X: 3 groups of rows, each row roughly a mix of its group's hidden directions; one row fits no group:
X (85 x 10):
.20	-.11	-.15	.45	-.34	-.07	-.11	.06	-.04	.16
-.12	-.13	.26	.15	-.20	-.11	.21	.17	.43	-.12
.21	.15	-.05	.32	-.17	-.30	.16	-.07	.00	.35
-.10	.37	-.42	.08	-.09	-.14	-.15	.03	-.03	.23
.24	-.06	.14	.22	-.32	.16	.13	.28	.19	.23
.02	.27	-.05	-.13	.33	.10	.13	-.28	-.24	-.29
.29	.32	.02	.14	-.02	.04	.20	-.11	-.01	.42
.29	.22	-.10	.27	-.20	-.16	.14	-.12	-.11	.34
-.01	-.10	.08	.38	.12	.34	-.11	-.01	.36	.08
.04	.18	-.18	.02	-.42	-.11	-.38	.04	.14	-.15
-.02	.07	-.04	-.38	.33	.35	-.09	-.08	-.20	-.07
.02	-.09	-.27	-.08	.40	.14	-.29	-.08	.22	.19
-.05	-.05	.45	.11	-.24	.00	-.18	-.22	.00	-.29
-.31	-.33	-.05	.03	-.09	-.18	-.27	.11	.00	-.33
.07	.03	-.44	-.28	.15	.00	.13	.32	.11	.10
-.16	-.26	.00	.16	-.38	-.31	.07	.10	-.04	-.26
.08	.26	-.44	.14	-.18	-.05	-.24	.07	-.05	.22
.35	.34	-.04	.05	.07	.04	.23	-.14	-.07	.35
-.17	.07	.02	.24	.15	.50	.03	-.25	-.10	.10
-.19	-.08	-.27	.04	.17	-.29	-.34	-.21	-.14	-.19
-.15	-.04	.07	-.12	.36	-.10	.41	.10	-.20	.21
.33	.27	-.09	.07	.03	-.21	.26	-.17	-.11	.31
.10	-.04	-.16	-.33	-.09	.13	-.10	.19	.32	-.36
-.36	-.32	.13	.05	-.14	.00	-.22	.19	.16	-.24
.31	.10	-.27	.12	-.24	-.16	.10	-.14	-.36	-.06
.27	.32	.08	-.17	.17	.22	.33	-.10	.00	.19
.06	.21	-.31	.07	-.26	-.21	-.18	.18	-.26	.22
.26	.29	-.12	-.07	.21	.12	.01	-.18	-.22	.36
.40	-.12	-.19	.12	-.02	.36	-.12	.06	-.24	.14
.29	.00	-.39	.05	-.27	.05	-.27	.20	-.04	.12
.21	-.01	-.17	.28	-.41	-.07	-.07	.14	-.28	.14
.15	-.06	.28	.03	-.13	.20	.19	.27	.38	.19
.36	-.28	-.17	-.10	.19	.32	.12	.18	-.08	.09
.16	.02	.29	.04	-.01	.34	.25	.16	.33	.13
-.14	.06	.02	.02	.13	-.28	.25	.12	-.37	.34
-.26	-.18	.12	-.23	.21	.22	-.16	.14	.22	-.30
-.10	-.13	-.03	.01	-.37	-.18	.19	-.16	-.18	.39
.15	.04	.26	-.36	.05	-.12	.23	.22	.31	-.10
-.26	-.05	.09	.02	.41	.24	-.08	-.19	.30	-.07
-.07	-.14	.11	-.02	.42	.02	.39	.01	-.16	.22
.18	.18	.21	.11	.11	.49	.24	.03	.11	-.02
-.37	-.27	.14	-.08	.07	.09	-.24	.17	.25	-.22
-.21	-.31	-.03	.07	-.29	-.22	-.08	.11	-.06	-.38
.07	.05	.19	.19	-.27	-.24	.41	.03	.17	.16
-.27	-.17	.10	.03	.31	.14	-.18	-.06	.43	.02
.21	-.04	-.16	.00	-.10	-.36	-.30	.31	.01	-.22
-.24	-.08	.20	-.32	.31	.03	-.04	.05	.36	-.07
.32	-.26	-.09	-.02	.24	.44	.06	.00	.09	-.02
.36	-.11	-.38	.00	-.09	.11	-.10	.25	-.16	.21
-.21	-.29	.01	.17	-.14	-.25	-.15	.16	.25	-.31
.26	.30	-.05	-.20	.26	.30	.09	-.15	-.14	.19
.19	-.38	.25	-.16	.08	.23	.08	.04	.16	-.29
-.02	-.30	.50	-.01	.07	.05	.12	-.13	.10	-.24
.18	-.10	-.17	.12	-.38	-.30	-.18	.25	-.16	.06
.20	.14	.25	.08	.01	.43	.30	.08	.17	.08
-.01	.07	-.10	-.36	.36	.24	-.15	-.11	-.29	.00
.38	.26	-.09	.02	-.16	-.03	.19	.05	-.37	-.15
-.07	.34	-.30	-.04	-.31	-.14	-.31	.07	.11	-.07
.24	.03	-.30	.22	.06	.19	-.04	.00	-.28	.35
.33	.30	-.08	.03	-.01	-.02	.26	-.17	-.18	.33
-.11	-.02	.24	.26	-.03	-.07	.00	.12	.48	.23
.27	-.17	-.29	-.13	.11	.33	-.03	.11	.30	-.10
.33	-.29	-.02	-.08	-.07	.31	-.12	.06	.25	-.25
-.02	-.22	.26	-.14	.38	.22	.31	-.07	.07	-.12
-.38	.10	.20	-.17	.02	-.41	.18	.04	.10	-.09
.14	-.10	-.06	.31	-.44	.02	.02	.12	-.11	.31
-.22	.19	.06	.02	-.04	-.33	.12	.09	-.40	.25
.33	.30	-.17	.02	.14	.06	.02	-.18	-.21	.34
.08	-.28	.22	-.11	.25	.29	.13	-.10	.25	-.25
.20	.25	-.15	-.15	.27	.14	-.04	-.19	-.30	.28
-.22	-.25	.13	.20	-.06	.19	-.06	-.01	.35	.33
.28	-.09	.13	-.02	-.25	-.17	.05	.40	.28	.06
-.06	.06	-.23	.32	-.13	.19	-.17	-.12	-.43	.07
.22	.04	-.19	.08	-.41	.05	-.41	.04	.06	-.11
.14	.03	-.08	.39	-.30	-.36	.06	-.01	.00	.20
-.20	-.14	-.07	.04	-.32	-.11	.13	-.21	-.24	.38
.23	-.05	-.10	.00	-.38	-.35	-.08	.30	-.14	.04
-.01	-.22	.39	.10	.10	.17	.03	-.27	.25	-.23
-.16	-.16	-.07	-.18	.21	-.40	-.25	-.04	.22	-.19
.17	.20	.16	.13	-.21	.01	.42	-.04	.02	.32
.25	.29	-.10	-.18	.24	.13	.12	-.18	-.25	.26
-.21	-.14	.35	-.08	.34	.00	.34	-.13	.07	-.07
.23	.25	.04	.04	.34	.24	.04	.00	.05	-.38
-.42	-.21	.05	.02	.23	.15	-.21	-.14	.26	.14
-.30	-.33	.01	.04	-.27	-.18	-.09	.12	-.06	-.33

which group is each row in? (one row of each group first):
.21	.16	-.23	-.21	.09	.14	.00	-.18	-.47	.01 -> (114)
.09	.27	.02	-.28	-.01	.01	.32	-.12	-.40	-.09 -> (8)
-.06	-.16	.37	-.19	-.12	-.02	-.02	-.03	.22	-.42 -> (66)

.08	.13	-.11	.27	-.22	.22	.15	-.18	-.40	.16 -> (8)
-.28	-.22	.25	.08	-.02	-.05	-.04	.19	.44	-.11 -> (114)
-.32	.29	.03	.10	.14	-.22	.16	-.09	-.26	.28 -> (66)
-.21	-.04	.21	-.09	.35	.28	.03	-.09	.37	-.02 -> (8)
.18	.19	.09	.20	.11	.52	-.01	.17	.02	-.11 -> (8)
-.04	.10	-.16	-.24	-.29	-.35	-.05	.35	-.12	-.03 -> (66)
.06	.15	-.25	-.04	-.42	-.21	-.31	.17	.07	-.07 -> (66)
-.42	-.24	.02	.03	.20	.00	-.17	-.22	.27	.15 -> (8)
.30	.31	-.01	-.19	.26	.27	.20	-.13	-.02	.15 -> (114)
